Named turns come first, each shown by rows before and after it. Which turns, in which order, take the first row of each pair that follows to the second? Write the first one first, as in the answered first pair.
k_319 (before => after):
[-2 14 -4 -5  0 -1  6  1 -1 -1 -7  9 -2  1  0  6  5 -1  6 -9 -6  6  4  0
 -9] => [ -4   6 -10   3   1   0   3   1   2  -2  -3   7   2 -13  -1   6   7   5
   0  -1  -3  -5   1  -1 -12]
[-8  1  3  3 -2 10 -4 -6  2 -5 -2 15  1 15  7  1  1 -6  5  1  3  6  0  4
  3] => [-8  8 -1  5 -3 10  1  0  4 -4 -5 18 -1 11  6  5  2  1  2 -3 -1  4  4 -1
  0]
[ 15  -2 -12  14  -9 -15 -11  12   5  -1  11  -2 -25 -11 -13   9   3  15
 -15  -2  -5 -13   8 -20   9] => [ 12 -21  -7  12 -13 -11 -20   0   4  -2  18  -7 -20 -10 -11  -3   0   5
 -14  13   6 -18  -2 -10  17]
[  5 -22   4   2  -3   3  -9   1  -3   4   5 -15   4  -2  -3  -8  -3  -3
   0  10  -1 -10  -3  -2  11] => [  8 -11  14  -4  -4   1  -5   1  -6   5   1 -12  -4  16   0  -8  -6  -8
   6   2  -6   3   3  -2  15]
k_469 (before => after):
[ -3  -4   1 -30  -7   5  -1  -9  -3  -2  -2   4  16   4  14  -3 -15   2
  13  -3  -1   7   6  22  -1] => [ -4   0  -2 -31  -6   4   0  -6  -3  -3  -1   7  17   3  15   1 -15   5
  13  -7  -3   7   9  19  -3]
[ 11 -15  -9 -10   3  18  -4   7  -3   4  11   8  -4  -9  15  15 -14  15
  -5  24  23 -17 -16  17  -5] => [ 12  -2 -14 -11   5  19   2  18  -4   4   6  16  -7 -10  18  22 -15  23
  -5  15  16 -14  -6  10 -10]
[  5  -5 -17   1  -2  16   4   3   8   6  -1   4   5   7  11  -1 -12  -2
   4   0  14  13 -15  -2 -17] => [  6   2 -17  -1  -1  15   7   7   7   5  -2   7   1   8  10   2 -12   0
   4  -5  10  14  -9  -8 -17]
k_192 (before => after):
[  6   1   7  -6  14  -1   7   3  -4   5   4  -3  -1   8  -3   4  -3   6
  -1 -10 -17   3   5  -5   7] => [  8   2  -1  -9   7   0   0   4  -5   5   3  13   0   9   2   8  -9  -2
   3  -8 -12  10   4  -7   2]
[  9  -1  17 -24 -15   9 -16  -5  -2  10   6  -4   3  12   7  -3  -5 -11
  14   4  -5   4  14  23  25] => [ 10 -10   9 -18 -19  12 -22  -5   0  11  10  -2   5   4   7  -2  -7  -9
  11  11   0  -1  12  21  25]
[ -9  -2  -9  14   3  -6  -1 -18  16   4  -6  -7  -9 -12  -2   9  -2  14
 -15  -7  -5 -18   3   2  -5] => [-11  12  -1   7   7  -6   9 -20  11   3 -13  -8 -11   1  -3   8   1  10
  -8 -19 -12  -7   5   3  -4]
[ 15   8  -6  13 -17  -1   4  -1  -7   0  -3  14  -5   0  -4  -4  -5  -5
   0  11   3  14  -3  -7   3] => [ 15  -3  -5  20 -16  -1   2   0  -3   1   1   3  -3  -9  -8  -5  -1   3
  -8  15   4   3  -4  -8   5]
k_931 (before => after):
[ -2   4  -2  -4  10  14  12  16  -5   7   3  -3  18 -25   4   4 -10  21
   0  12  -2  -9   0  -7 -17] => [ 16 -12   0  -2 -18 -12 -14   5   2   9  15   1 -17   7 -12   0 -15  -3
   1  17   3   4  -1 -22   8]
[-11  16   5  -3  -3  -5   2   2   3   1   0  -7  -8   1  -6   2  21   4
  -1 -21 -18  16  -4  -5   8] => [ -5   2   5  -5  -2  13  -3  20   2   2   7  -8  10 -11  15   5   6  13
  -3 -12 -20   6   3  -2  10]
[ -6   0   6  21   5  -8   5 -11   6  -1   9  -8  -7  -5 -11 -13  14   0
   5  -1   3  10 -12   3  -6] => [ -1 -11   7  19   8  11   2   4   4  -1  13 -10   9 -16   6 -10   0  11
   2   4   1  -1  -6   6  -5]
[ 13   5   3  -3  -7  -2  -2   9   2  -3   2   1 -13   8   0   6  -6   2
  -3  -7 -11   7  12 -12  10] => [  3  20   0  -2   4  -1  12   5   0  -4  -7   1  -9   1  -3   6   7   8
  -1 -13 -11   5   9  -7   0]

Between the rows of a pair lie two turns.
[  6 -22 -22   4  -5   5  -6   7 -12  12   1  11  10  -6   6   1  -8  -3
 -21  15  12  -9 -16 -13  -4] => [ 11  -4 -23   3  -5   1   0  21 -14  11  -2  18   1  -1   7  10  -8   5
 -19   1  -1  -2  -4 -25  -6] -> k_469, k_469
[  6  19   7 -34 -16  22   7   9   3   4   6  -1  16  -6  24  -5 -29  16
  12 -17 -18  -2  16   4  -3] => [ -7  43   6 -32  -8   8  24  -8   3   4  -6   0   6  -1   5  -9  -9  12
  14 -26 -16   5   9   6 -13] -> k_931, k_931
[ 2  2  5  0  0 -3  3  8  1 -3 -3 -3 -2 -4 -2  5  2 10 -2 -6 -3 -4  4 -5
  0] => [ 1 -1  2  1 -1 -2 -1  7  3 -2 -2  1  2 -9 -1  6  2 10 -2 -2  1 -7  2 -4
 -2] -> k_192, k_319
[ 14 -23  22  -1  -3   1  -9 -10   0  12   6 -18  -2   1   8  -3  -6   1
  -3  10  -7  -5   2  12  23] => [  7 -11  29  -4  10   8   6 -13  -7  10  -2 -22   5   3  11  -5   1   3
   2   3 -11   0   0  19  16] -> k_469, k_192
[  3  -5   1  -7   1  20   3  20  -3   0   3   3  12 -15  21   9 -14   9
   3  -1  -5  -1  10   1  -7] => [  7   6  -7   3 -14 -15  -4   7   7   0   3  11 -24   3  -8  11  -1   0
  -1 -10  -6   9  10 -18   1] -> k_931, k_319
[ -3   2  -9  15 -14 -19  -8 -13  21  -5   9   5 -27  -3 -14   5   6  -8
 -11  11  11   7  -3  -9   4] => [-17   8 -12  16   7   2   7  -8  15  -6   2   2   5 -30   1   6  10   9
 -12  14  12  -7  -7   6 -16] -> k_469, k_931
[  7   7 -11   5  -4  -3   1   6   5  -2   3   1  -8  -8  -5  10   9  11
  -1  -2  -4  -4   6  -5  -6] => [ 8  6 -6  3 -3 -2  4  7  2 -2  4 -6 -9 -4 -6 10  9 13  0 -5 -6 -4  9 -4
 -3] -> k_931, k_192
[-11 -12  -2  26   8   9  -2   6   4   5  -3  -6   8 -35  -6   1  15  18
  -8  11  -1 -28   3  12 -11] => [ 12 -23  -2  24 -19  -8 -26  12   9   8   7   3 -23  -8 -11   7   1   7
  -8   8  -5 -14  13  -9  11] -> k_469, k_931
[ 12   0 -29  17 -10  19  -9   8  14   2   1  29  12  10  10  23   5   6
 -17  -6   9  -7  16 -15  -2] => [ 14  -9 -29  18 -13  21 -13   8  13   3   4  26  17   9  13  20   3   3
 -17  -1  13 -10  15 -12   0] -> k_319, k_469
[-12  -2 -15  -4   8  15   3  11  -4   1   0   9  21 -25  17   5  -8   0
  -4   5  -4  -4  -3   7 -13] => [ -5 -14  -8  -9 -11  -8 -12 -13  -1   5   5   9  -5   9   1  -7  -6 -31
   3  10   7  13 -12   5   6] -> k_319, k_931
[-14 -10  11   4  14 -16  13   7  17   7   8 -21   5 -19 -11   2   4  24
 -24   5 -20 -29  11  -9  16] => [ -7 -23  19  -2  -2 -26  -1  -9  17   9  16 -22  -9   7 -16  -6  -1   2
 -18  11 -13 -18   5  -6  34] -> k_931, k_319
[  7  -3  10   5  -6  -6  -4   2  -1   1  11 -14 -17  14  -4  -5   5   2
  -6  -3  -7  -3   5  -9  14] => [  6  -7   9   4   1   8  -2  14  -2   1  11 -15  -1   1   9  -3  -2  11
  -7   0 -10  -9   7  -6  10] -> k_931, k_931
